128 stands for zero in the data rows.
Here are some points:
[112 122 108 143  97 146 106 127 112 167 161 165 197 119 196 127 122 110
 115 113 117 171 113]
[104 122 100 113 101 154 144 184 127 110 119 108 251 116 135 108 107  99
 100 105 125 175 102]
[127 110 134 162 135 116 148 116 176 102 104 108 102 192 109 101 126 110
 115 105 148 213 121]
[101 110 111 120 116 173 140 150 104  95 111 104 102 112 116 104 119 129
 164 120 151 126 167]
[108 194 130 147 135 108 121 112 116 251 172 130 110 116 147 123 119 114
  96 113 121 141 106]
[135 137 104 128 116  93 117 123 123 171 115 115 118 112 105 131 130 125
  96 109 132 164 132]
[120 122 127 143 116 135 136 104 119 129 157 130 114 123 112 199 153 255
 119 166 121  99 140]
[203 114 168 113 112 124 106 108 108 137 195 134 110 119  97 116 111  99
 138 124 110 103 110]
[116 107 115 116 105 124  95 100 199 118 127 104  99 116 124 104 122 118
 195 200 193 103 170]
[108 107 115 101 109 150 159 180 119 121 111 115 125  97 131 135 141 106
 104 113 129 141 106]
[135 107 100 101 105 146 102 131 112 110 172 123  99 123 105 116 119 125
 123 151 132 114 144]
[101 148 108 101 116 101 174 108 112  99 104 115  99 108 105 123  96 110
  96 105 155 122 102]
[ 97  99 104 128 105 139  98 108 112 129 123 134 175 108 173 192 145 194
 123 105 125 168  98]
[123 110 100 109 120 196 220 188 123 102 111 104 125  97 120 150 100 114
 100 109 136 137 121]
[161 156 123 120 169 135 182 188 108 118 119 100  99 203 105 112 100  99
 115 105 140 179 121]
[112 107 115 105 131 184 106 112 123 102 111 130 114 123 112 146 119 232
 130 128 110 122 136]
[123 114 138 124 147 108 102 112 127 106 123 119 110 108 124 139 153 255
 161 246  94 114 132]
[ 97 103 127  97 112 143 102 100 116 121 104 119  95 138  97 135 229 255
 142 128 117 111 121]
[116 110 130 147 109 112 178 207  89 102 115 168 118 119 120 108 111 125
  96 120  98 183 110]
[101 107 104 109 124 127 224 176 138 110 104 146 102 195 116  97 115 106
 130 101  94 179  98]
[161 110 161 162 120 105 114 112 135 110 119 119 175 100 242 215 122 122
 130 143  98 103 167]
[123 129 111 151 101 105  95 112 127 114 127 115 110 100 139 154 107 137
 134 151 155 111 197]
[127 141 100 177 120 120 110 116 119 118 165 146 159 108 154 135 122 125
 172 151 129 103 113]
[123 141 130 132 112 108 125 112 119 255 123 184 148 100 105 177 164 213
 107 113 106 103 102]
[139  99 142 132 128 112 110 112 108 114 149 119 129 135 124 112 130 106
 142 215 113 118 148]
[ 93  99 104 132 105 200 144 203 104 110 115 180 102 123 124 112 122  99
  96 105  98 194 113]
[131 129 123 132  93  97 117 100  97 118 161 168 114 104 109 165 141 186
 142 147 102 107 148]
[101  99  96  97 116 158 182 150  97 121 100 104 186 108 192 203 172 122
 126 101  91 126 110]
[116  99 123 105 101 192 121 112 119 125 108 119  95 165 112 112 100  95
 119 109 155 137 117]
[101 110 149 124 109 127 209 176 112 110 104 104 133 100 150 116 115 103
 111 120 136 130 113]
Then 12 other points, each followed by its number:
[154 152 184 109 147 120  98 108 169 102 138 225 106 146  97 127 138 114
 123 204 110 107 117] 0
[120 118 153 255 101 124 114 135 116 171 142 100 125 116 131 150 145 156
 145 143  98 111 216] 1
[101 107 108 101 124 120 110 108 176 110  92 130 118 150 105 112 119 103
 111  97 102 141 106] 2
[139 114 115 143 128 124 125 173 112 125 142 108 102 123 120 211 210 217
 100 105 140 152 113] 3
[101 114 104 154 112 135 121 127 131 102 115 123 114 108 120 120 141 129
 100 116 125 149 106] 4
[131 175 111 101 154 101 117  93 108 118 115 138 102 165 120 104 172 137
 145 116 129 107 110] 5
[127 148 222 132 150 101 114  93 104 167 165 142 152 104 219 192 145 106
 130 132 121 114 102] 6
[ 97 107 111 113 112 127  98 104 154 118  96 100  99 116  97 112 145 114
 168 120 159  99 132] 7
[169 118 142 132 162 105 106 131 108 255 184 142 110 165 105 112 153 160
 107 124 110 126 155] 8
[123 110 108 105  97 150 163 176  97  99 108 119 148 116 112 123  96 103
 100 101 113 164 106] 9
[180 122 134 128 112 146 106 112 112 106  96 100  99 119 105 108 100 129
 100 109 113 149 136] 10
[ 97 107  92 116 105 255 133 150 104 213 149 119 156 116 162 222 164 243
 111  97 132 149  98] 11
Which of these numbered points is nearest to each point below by angle, seen from the average point of the first points? Its number follows each.
[116 107 108 105 109 116 106  97 146 125 111 100 175 100 158 154 141 171
 115 135 117 122 117] > 11
[101 103 111 185 120 169 144 157  89 121 123 153 118 161 112 108 176 205
 115 116 102 137 110] > 3
[104 126 119 151 128 101  91 119 188 114 146 180 121 127 131 120 179 110
 157 246 102 118 113] > 0
[142 110 119  97 131 108 106 104 157 118 149 184 114  97 105 131 115 103
 126 154 102 111 102] > 0
[123 114 100 120  93  97 110 119 142 110 115 119  91 161 124 104 126 103
 115 116 110 114 113] > 2
[192 126 134 128 147  97 114 123 245  99 130 127 148 123 116 139 134 106
 161 154 117 122 220] > 0
Now 12 new points, numbered from 0 again:
[196 148 255 192 173 131 106 112 108 255 184 161 201  93 255 184 119 118
 180 185 117 107 182] 0
[135 137 123 105 162 108 152 131  97 118 104 138 118 169 105 108 119  99
 115 109 136 107  98] 1
[142 141 157 139 143 108 129 146 116 125 119 130 144  93 143 123 107  91
 107 116 110 111 136] 2
[ 97 114 119 116 112 124 201 180  97  87 100 108 118  93 166 108 149 122
 119 109 163 137 106] 3
[123 129 123 113 131 105  98 127 245  95 104 108 220  97 162 120  92 106
 149 116 136 156 117] 4
[112 103 108 113 128  89 129 154 112 110 104 123 102 255 109 104 141 122
 123 101 113 145 110] 5
[108 110  92 192 101 146 102 112 123 114 123 153 106 119 105 101 122 118
 126 158  98 111 117] 6
[101 122 127 101  97 165 148 131 123 106 108 119 106 116  97 116 111  99
 130 128 148 122 110] 7
[ 97 110 104  97  93 127 136 127 123 114 111 115 102 142 105  93 103 114
 119  97 113 156 121] 8
[112 114 127 113 109 112 114 127 138 110 187 161 152 112 177 127 119 110
 229 177 140 114 117] 9
[116 107 119 128 116 116 148 169 123 118  96 119 102 255 116 104 115 110
 130 113 125 114 163] 10
[101 156  96 154 143 101 110 116 142 125 111 119 129 119 109 116 119 103
 123  97  98 194 102] 11
The same question for these:
[131 133 134 143 147 112 106 100 161 114  96 100 255 116 207 142 103 106
 130 105 125 126 178] > 4
[ 97  91 104 116 101 116 102 104 165 125 115 130 148 116 124 101 130 110
 119 120 132  95 110] > 4
[112  95 119 116 105 146 163 112 100 102  96 119 220 116 207 135 103 106
 111 128 110 126 106] > 4
[ 97 126 100 128 105  93 117 112 116 110 149 138 114 169 101 112 119 103
 123 116 102 126 155] > 5
[127 107 108 135  93 200 216 188 116 121 119 100 144 123 219 142 100 114
 111 109 117 126 155] > 3
[120 107 111 120 105 120 106 112 169 121 130 108 114 138 124 104  96 110
 119 135 117  95 102] > 8
